One vector is turned by the same rotation once a step. Each row is the vector after some number of steps, and that number follows the row.
The counts run from 0 to 370.
353; -350; -205; -155; -256; 25; 46; -74; -67; -63; -226; 71; 122; -211; 187; -385; 212; 120; -79; -144; -68; 178; 32; -139; -55; 293; 128; -144; 79; 258; 441; 118; 157; 59; -124; -11; -31; 322; -135; -94; -86; -95; 151; 83; -13; -2; 194; -161; 235; -44; -85; 213; 91; -70; 28
292
34; 133; -93; 131; 239; -193; -39; -316; -59; 83; -339; -99; 118; -140; 127; -23; 254; 200; 112; -149; 127; 71; 468; -80; -436; 21; 196; -318; -60; 22; 253; 80; 178; 244; -73; 69; 178; 145; 90; 239; 169; 92; 120; 273; 94; 29; 103; -7; 311; -221; -97; -236; 167; -14; 299
316
286; 106; 27; -251; 170; -244; -143; -234; 141; 4; -145; 175; 111; -156; 52; 70; 222; 208; 214; -209; 274; -68; 280; 79; -325; -93; 216; -276; 33; -56; 77; 151; 226; 39; -227; -43; -10; 86; 246; -154; -27; -35; 128; 252; 148; -202; 137; -8; 426; -140; -309; -240; 128; -91; 257
306
-80; 231; -46; -30; 192; -258; 56; -235; -46; -5; -264; -73; 123; -89; 166; -127; 262; 223; 87; -208; 107; -58; 483; -60; -310; -22; 142; -158; -15; 133; 18; 149; 86; 116; 98; 61; 49; 129; 271; 190; 172; -35; 42; 311; 152; -215; 121; 38; 229; -234; -184; -305; 223; -62; 345
315
-116; -171; 111; -174; 112; -181; -214; -216; 45; -36; -152; 201; -142; -44; 183; -567; 414; 137; 173; -56; 293; 147; 130; 188; -249; 58; 198; -335; 49; -120; 111; -8; 279; 153; -28; -112; -106; 183; 94; -2; 20; -196; 39; 336; 49; -43; 383; 71; 240; 69; -40; 90; 11; -27; 211
143
39; 176; -49; 8; 231; -172; 338; 58; -63; 7; -239; 95; 126; -189; 51; 33; 230; 157; 143; -317; 180; -3; 330; -93; -218; -131; 163; -165; 137; 420; 161; 82; 146; 29; 291; -115; -6; -89; 379; 113; 68; -101; 118; 199; -165; -71; 342; -63; 100; -102; 170; -76; 353; 27; 203
323
153; -50; -219; -111; -492; 280; -68; -241; -205; -11; 132; -148; 190; -26; 32; -318; 266; 319; 26; -49; -247; -49; 64; -113; 50; 348; 27; 4; 102; 221; 329; 256; 335; 192; -230; 13; 115; 308; -90; -13; 178; 225; -56; 61; 140; -41; 164; -183; -166; -296; -23; -70; -20; -91; 151
65
184; -123; 64; -23; -203; 69; -207; -29; 76; -255; 26; 139; -92; -226; 248; -380; 309; 204; 176; -85; -98; 114; -275; 279; 132; 64; 82; -62; 4; 364; 16; 75; 76; -103; -267; -20; -293; 135; -26; -409; 36; -229; 60; 16; -85; 65; 426; -185; 189; 55; 87; 229; -258; -165; 27
138
375; -98; -221; -53; -188; -21; -316; -184; 79; 16; -171; -201; -119; -149; 276; -300; 184; 202; -41; -25; -56; 166; 69; 61; -210; 75; 49; -256; 15; 110; 146; 170; 81; -87; -362; 121; -32; 282; -202; -445; 48; -85; 36; 26; 120; 104; 191; -178; 366; -64; -26; 134; -221; -185; 244
146
-81; 342; 54; 232; 295; -45; -1; -184; -126; -37; -180; 304; 125; -120; 5; -12; 403; 195; 289; -84; 123; 1; 74; 151; -257; -222; 246; -253; 31; 90; 100; -65; 218; 143; 43; -282; -135; -19; 225; 168; 228; 38; -53; 129; -144; 225; 356; 45; -51; 10; 280; -189; -17; 56; 108
333
-15; -210; 246; -219; 259; -226; -101; -102; 98; -259; -12; 411; -73; -189; 196; -405; 283; -98; 106; -72; 101; -179; 126; 322; 40; 195; 307; -224; -116; -66; 18; -4; 107; 280; -208; -33; 83; 10; 234; -93; 11; -132; 197; 365; 113; -140; 270; 72; 179; -5; 28; -59; 140; -64; 41
134
32; 283; -313; 194; -74; 38; -2; -371; -89; 28; -203; -90; 202; -210; 266; -130; 292; 380; 3; -110; -278; 42; 305; 81; -316; 120; 2; 148; 217; 473; 91; 267; -1; 36; -83; -45; -209; 241; -143; 195; 148; 9; 129; -62; 22; -50; 181; -197; 0; -330; 43; -182; 18; 8; 184
175
338; -126; -308; -198; -112; 35; 135; -76; 58; -115; -144; 110; 284; -149; 93; 27; 121; -184; -57; -81; -292; -306; -26; -64; -164; 88; 319; -150; 55; 238; 278; 21; 124; 78; -348; -63; -20; 176; 50; -214; 6; 277; 60; 241; -52; 270; 138; -437; -111; -433; 154; 20; 84; 53; -16
46
156; -80; -36; -204; -25; -33; 73; -125; -26; -96; 32; -92; 108; 160; -79; -176; 82; 123; 169; -225; 79; -399; 343; 23; -31; 132; 248; -266; 124; 33; 173; 240; 265; 196; 7; -74; 306; 137; 446; -106; 159; 291; -10; 387; 199; -242; -43; -18; 32; -344; -149; -283; 197; -56; 351
70
198; -18; -56; -242; -99; -160; -172; -266; 215; -161; -57; 135; 6; -314; 524; -197; 243; 127; 11; -159; 123; 88; 222; 114; -154; 157; 28; -108; -148; -113; 43; 157; 162; 301; -515; 97; 36; 76; -178; -65; 74; 72; 208; 294; 141; -26; 223; -125; 263; -93; -136; -231; 44; -113; 49
0
51; -105; 35; -64; 32; -1; 13; -351; -80; 20; -179; 219; 104; -257; 284; -317; 234; 103; 256; -239; 191; 260; 193; -95; -359; -5; 200; -335; -259; 62; 142; 62; 222; 23; -182; 57; -147; 105; -1; 114; 101; -6; 76; 156; -90; 125; 438; -125; 296; 10; -334; -201; 204; -69; 96
308
342; -188; 61; -234; 179; -274; -101; 74; 201; -212; -82; 305; -68; -75; -10; -70; 293; 101; 77; -101; 86; -151; -137; 206; 101; -49; 274; -236; 344; 191; 147; 101; 17; 18; 11; -256; -20; 41; 429; -487; -67; -183; 240; 241; -51; -177; 66; -25; 196; 129; 240; 226; -14; -66; 166
132
-228; 142; 17; -13; 11; 164; -46; -287; -191; -55; -114; 85; 167; -49; 91; -511; 327; 72; 230; 73; -115; -136; -116; 161; -140; 94; 209; -225; -204; -43; 182; -27; 215; 265; -194; 33; -54; 174; 100; 216; 279; 207; -265; 246; -28; 250; 342; -183; -205; -280; 201; -284; -93; 28; 36
199
138; -157; -117; -94; 104; -152; -109; -162; -8; 64; -254; 43; -34; 26; 72; -238; 469; 293; 34; -77; 205; 62; 484; 77; -301; 183; 183; -266; 267; 99; 259; 125; 235; 132; -2; -182; 116; 220; 45; 20; -44; -158; 268; 205; 122; -174; 147; 144; 262; 60; -49; 104; 138; 47; 423
151
-118; 107; 90; 292; -124; 49; -354; -401; -66; -262; 42; -21; -72; -258; 321; -205; 213; -27; 106; -291; -292; -75; -79; 249; -41; 60; -10; 21; 53; 26; 29; 219; -136; 209; -163; 68; 90; 208; -275; -74; 355; 27; 87; 57; -37; 398; 6; -182; 107; -289; -54; 81; -212; -45; 201
255
-152; -127; -4; 184; -18; 130; -100; -104; -138; -270; -76; -83; -122; -230; 202; -294; 208; -203; 125; -204; -395; -219; -202; 209; -33; 81; 187; -60; -60; 239; 45; 199; -237; 132; 16; 112; 47; 203; -62; -207; 292; -144; 61; -6; -3; 298; 125; -314; 150; -321; 138; 306; -115; -64; 137
264
275; -264; -30; -216; -123; -92; -135; -248; 107; -75; -252; 210; 64; -324; 102; -354; 154; -94; 107; -143; -45; -30; -342; 50; -133; 38; 141; -224; 41; -68; 310; 32; 50; 60; -229; 81; -195; 312; -57; -391; 15; -49; 69; 227; -25; 133; 106; -350; 300; -170; -92; 183; -162; -103; -4
282
281; 172; 110; 125; -52; 33; -219; -34; 22; -247; 59; -134; -37; -35; 54; 250; 148; 88; 191; -477; 186; -264; 184; 216; 82; -82; 124; -7; 400; 165; 104; 269; 5; 61; 169; -241; 296; 50; 243; -305; 193; 83; 216; 112; 75; 54; -54; 120; 124; -92; 48; 3; 13; 34; 437
241
195; 127; -7; 165; -230; 226; -183; -278; -51; -333; 109; 114; 6; -304; 245; 122; 150; 28; 167; -473; -3; 93; -179; 163; 103; -69; -73; 32; 228; 202; 164; 229; 58; 100; -33; -139; 90; 124; -250; -109; 200; 22; 255; -30; -246; 466; 83; -174; -10; 61; 35; 190; -95; 20; 181
247
242; -42; 12; -185; -61; -405; -191; -269; 215; -80; -185; 292; 2; -72; 105; -143; 261; 278; 8; -49; 222; -105; 19; 207; -137; 47; 154; -85; 361; 49; 99; 115; 121; 151; -107; -151; -177; 257; 196; -334; -100; -170; 242; 249; 121; -373; -12; 14; 237; 23; -41; -98; -37; -67; 173
141
234; 90; -220; -78; 126; -94; 49; -104; 214; -1; -160; 250; 34; -221; 249; 272; 131; 105; 158; -364; 87; -26; 88; 160; -203; -280; 57; 51; 407; 408; -92; 188; 0; -98; 52; -188; -332; -115; 158; -159; 38; -119; 335; 110; -125; 1; 276; -220; 58; -33; 223; 93; 163; 72; 92
22
-87; 196; -74; 194; 390; 65; 56; -103; -190; -56; -178; 62; 129; -207; 93; 25; 364; 101; 107; -92; -2; -140; 489; 81; -262; -17; 208; -243; -272; 154; 82; 95; 191; 125; -174; -51; 232; 28; 99; 255; 239; 109; 9; 137; 50; 183; 188; 17; 109; -159; 88; -225; 231; 19; 314
325
39; 452; 39; 100; 231; 10; -121; -214; -58; -77; -175; -17; 176; -187; 102; 30; 217; 88; 103; -82; -158; -198; 33; 180; -237; -132; 185; -251; -271; -14; -45; -6; -6; 170; -348; 67; 43; 143; 146; -34; 341; 187; -190; 144; 43; 370; 395; -154; 120; -335; 218; -436; -160; -3; 122
335
250; 276; -7; -43; -230; -158; -89; -370; 50; -43; 40; 15; 83; -102; 10; 79; 110; 360; 218; -479; 239; -5; 50; -42; -14; -140; 32; -22; 555; 74; 138; 289; 156; 175; 201; -196; 62; 122; 169; -87; 126; 207; 128; 264; -43; -154; -138; -127; 85; -63; -195; -198; 17; -71; 218
86
226; 240; -192; 193; 97; 78; 102; -74; -87; -74; -98; 39; 194; -189; 36; 95; 294; 298; 49; -21; -356; -276; 145; 276; -99; -21; 64; 76; 170; 625; 31; 208; -60; -84; -160; -147; -7; 90; 120; -115; 153; 53; 36; -126; -18; 113; 111; -83; 12; -370; 376; -192; 56; 64; 214
185
298; 115; -252; 60; 34; 92; -120; -124; 70; -111; -58; -71; 94; -248; 418; 230; 193; 77; -5; -240; -225; -69; 264; 275; -80; -11; -19; 74; 20; 502; -76; 286; -56; -165; -440; -29; -47; 29; -87; -201; 185; 1; 254; -89; 13; 211; 241; -137; 64; -208; 83; -85; 15; -68; 183
20
-336; -13; 102; 163; 46; 89; -221; -394; -133; -294; 34; 96; -82; -176; 408; -351; 257; -122; 272; -373; -89; 7; -98; 97; -26; 36; 115; -81; -42; -38; -6; 156; -36; 331; 72; 2; 135; 174; -160; 154; 315; -51; 58; 120; -130; 401; 159; -196; 66; -168; -66; 7; -65; -78; 56
254
133; 133; -53; 148; -80; -99; -167; -309; 77; -171; -149; -77; -31; -193; 108; -13; 81; 23; 103; -343; -176; 46; -335; 146; -47; -145; -15; 112; 403; 205; 95; 197; -160; 76; 203; -12; -96; 240; -39; -311; 172; -100; 189; 109; -193; 250; -15; -327; 125; -160; 100; 273; -216; -5; 192
257
-97; 65; -359; -110; -65; -24; 182; -179; -49; 21; -214; 38; 200; -85; 301; -242; 232; 82; -9; -122; -415; -236; -26; 16; -141; 136; 174; 203; 187; 516; 18; 225; -80; 165; 150; -127; -278; 57; 157; 107; 57; 26; 144; 220; 30; -109; 170; -372; -196; -414; 229; 23; 88; 53; 44
39
230; -107; 6; 30; 75; -90; -231; -158; -99; 93; -280; 119; -4; 152; -202; -362; 432; 206; 203; 56; 40; -15; -35; 276; -221; 31; 231; -291; 316; 105; 215; 106; 191; -8; 98; -174; -77; 323; 162; -227; 49; -313; -18; 50; 55; -94; 89; 140; 325; 70; -43; 177; -177; -15; 370
287
298; 270; -247; 11; 101; -177; 248; -122; 34; 0; -324; -41; 197; -135; 27; 211; 234; 245; 93; -349; 33; 52; 215; -182; -231; -187; 103; -29; 325; 485; 284; 228; 11; -68; 187; -99; -94; -2; 306; -97; 31; -18; 229; 143; -126; -120; 117; -192; 192; -114; 252; 13; 200; -48; 268
322
314; 154; -263; -22; -113; -127; 14; -416; 101; 17; -51; 295; 277; -395; 346; 111; 249; 259; -23; -237; 28; 120; 257; 100; -282; -9; -70; 90; 247; 355; 82; 244; 67; 5; -289; -100; -257; 166; -188; 21; -21; -12; 306; 6; -117; -22; 208; -184; 54; -28; -166; -77; 168; 8; 87
166
-139; -3; -17; -298; -136; -128; -152; -247; 110; -98; 33; -136; -96; 89; 214; -370; 100; 128; 107; -138; 240; -279; 218; 85; -50; 110; 228; -172; 167; -150; 36; 75; 216; 327; -64; -108; 181; 128; 288; -148; 150; 158; 3; 504; 268; -201; 169; 43; -48; -153; 47; -194; 95; -9; 178
370
